Each row has a name. Each piece below is followed by the name of the row it came from, unless a question asks for something else. Each question is about the rows just above it. Places in a row count from 1.

[-51 -40  20 -48 -40]  Lusi
[  6 -20 -26  53 -50]  gubu
[-26  36  -5 -25  14]  mezi
[59 25 -9 42  1]  katem
[ 59  25  -9 -17 -24]  gol
[-41  34  -3 -42  19]  rarik
[  0  34  -3 -42  19]  zerub
[  4 -35  29 -27  24]  fusep
[ 55  34  -3 -42  19]  Nivi
[  1 -13 -28  50 -47]  mudop
[ 5 -8 29 15 42]  Tem
[-24 -23 -23  16 -31]  Dep
Where in the named rows is [-41]?
rarik, 1
[14] is at row and place
mezi, 5
Count of [-23] in Dep:
2

[ 11 -11   6   8  -9  -3   1  -3   7   4  20 -14   2  -4  -6   4  -7   0
   1   3  17  -5  -4  -4 -14  -6  19  -6  -9   4  -8  27 -16  28  -6  -7] = Zok
[-10  25  30 -11  32 -14  11   9 -10 -15  -2   3   7   2  17 -11 -13  -5
 -32 -31 -15 -10  34  16 -22 -32  20 -11   9   2  -9   9  11 -26  -3  12] = nebuv
[ 11 -29 -28  12 -36  15 -16  -5  15  18  10  -2 -11   0 -20 -23  18   7
  40  32  24   5 -39 -20  29   3 -22   9 -21  -5  26  -6 -18  31   2 -16] = gule
[-10  31  45 -10  40 -20  21   6 -15 -20  -2  -3  49  -1  21  35 -10 -11
 -50 -40 -19 -10  49  23 -47 -55  39 -16  17   7 -40  23  13 -25  -7  13] = gare
[-10  31  45 -14  40 -20  -1   6 -15 -20   5  -3  16  -1   4  35 -25 -11
 -50 -40 -19 -10  49  23 -47 -55  39 -16  17   7 -40  23  13  -6  -7  13] = nofiv
Where do [ 11 -29 -28  12 -36  15 -16  -5  15  18  10  -2 -11   0 -20 -23  18   7
  40  32  24   5 -39 -20  29   3 -22   9 -21  -5  26  -6 -18  31   2 -16] appear?
gule
Count of [-10] in gare:
4
The row with [-10  31  45 -14  40 -20  -1   6 -15 -20   5  -3  16  -1   4  35 -25 -11
 -50 -40 -19 -10  49  23 -47 -55  39 -16  17   7 -40  23  13  -6  -7  13] is
nofiv
Where in the named rows is [-23]?
gule, 16
What comes right after [-31] in the named rows?
[-15]

[  5   5   5  40   6   5  -6  -5  15  41  48 -42 -37  47] = miro
[-3 -2 -2 -2 -2 -3  2  3  2  3  3 -2 -2  3] = rapo
[ 21  18  21  21  22  -7 -22 -22 -22 -20 -24  21  18 -23] = Dese
[ 5  5  5  5  6  5 -6 -5 -6 -5 -6  5  5 -6] = Viz
[-7 -7 -8 21 -8 -7  8  8  8  7  8 -8 -7  9] = Tugo
[ 16  14  16  16  17  16 -17 -17 -17 -16 -18  16  -1 -18] = fam
find: [-7 -7 -8 21 -8 -7  8  8  8  7  8 -8 -7  9]
Tugo
Count of [41] in miro:
1
Where in the named rows is [-16]?
fam, 10
The row with [  5   5   5  40   6   5  -6  -5  15  41  48 -42 -37  47] is
miro
Row and place of [-1] in the named rows:
fam, 13

[-18 -15  29  29  30  28  31 -16 -14] : puse
[ 2  3 10  9 10  9 10  2  2] : tuf
[-11  -9  23  23  23  22  24  13  -9] : nufes
[10 10  2  2  2  2  2  9  9] : debep
[ 32  31 -20 -20 -20 -18   2  30  28] : mifev
[-44  53 -44  34 -44 -40 -48 -44  47] : Taba
[ 56  53 -44  -6 -44 -40 -48  52  47] : rav
[-3 -1 14 15 15 14 15 -2 -2] : ginu
[-5 -4 17 17 18 16 17 -5 -4] : Pubup
[-7 -6 18 19 19 18 20 -6 -5] : perus
[-20 -17  31  31  32  29  33 -18 -16] : givi
find: [-11  -9  23  23  23  22  24  13  -9]
nufes
The entry that follows [3]:
[10]
How many times does perus hold [-6]?
2
Where in the named rows is [-7]?
perus, 1
The entry that follows [20]:
[-6]
How many times does Taba hold [-44]?
4
Where do [-5 -4 17 17 18 16 17 -5 -4] appear?
Pubup

[  0   5 -16  -2  -8 -14 -12  -2  -2 -11  -6  -1 -18   1 -33   1 -18  -5
   2 -23  -8 -23  -2  -1   4  -3   1  -9  -8   4  -2  -3   1   0  -1   9] = bonuv
[ 11  19  -6  19 -15   7  -3  19   4  -2  -5  -1   5  -3 -14 -13   2 -15
   8  17 -10   8   5   4  -8  -5 -13  -3  -1   6 -15  -6 -15  -3  13  17] = lov
[-10 -14   6   3   6 -11  -2  13  16 -10   0  -3   7  16 -12  16  -6   7
 -10   9 -10  16  -4 -18   1 -10  -8 -18   5 -12   2  -2   2 -21 -10   7] = ropam
[  6   4  -9 -36  -5  33   6   0  -1  -9 -28   2  -5  10  -4  -1  -1   2
  11  -6 -13  -8   8   3  -1   2  -4 -16  13   7 -11  -3  11   0   0 -21] = bim
[-11   9   0  23   9  13   2  -8 -10  -2  11   1  10   5 -10  25   6   1
  15  -4   7  51   6  -6   6   6   7  11   1   0 -31   2 -10  14  -6  -2] = nenif
[  5 -17   7  21  -6  -4   3 -16  -5   2   9   4  -4   4  12 -16 -11  -8
   7 -19  13  11   1  11  -4   4   3 -12   8  12 -14  17 -15 -15  -4  -3] = Bek
[  0   8  -3  -3   6  -7   8  10  -3   0 -10   0  18  -9 -18  -4  -8  -3
  -5   0  14 -10   2   2  -5   5   1 -13 -18  -7  14  -2   8  -1  -3   1] = Fifam
Right after [33] comes
[6]
Times [-11] occurs in ropam:
1
find: [-10 -14   6   3   6 -11  -2  13  16 -10   0  -3   7  16 -12  16  -6   7
 -10   9 -10  16  -4 -18   1 -10  -8 -18   5 -12   2  -2   2 -21 -10   7]
ropam
Where do [-11   9   0  23   9  13   2  -8 -10  -2  11   1  10   5 -10  25   6   1
  15  -4   7  51   6  -6   6   6   7  11   1   0 -31   2 -10  14  -6  -2] appear?
nenif
Times [-3] occurs in bonuv:
2

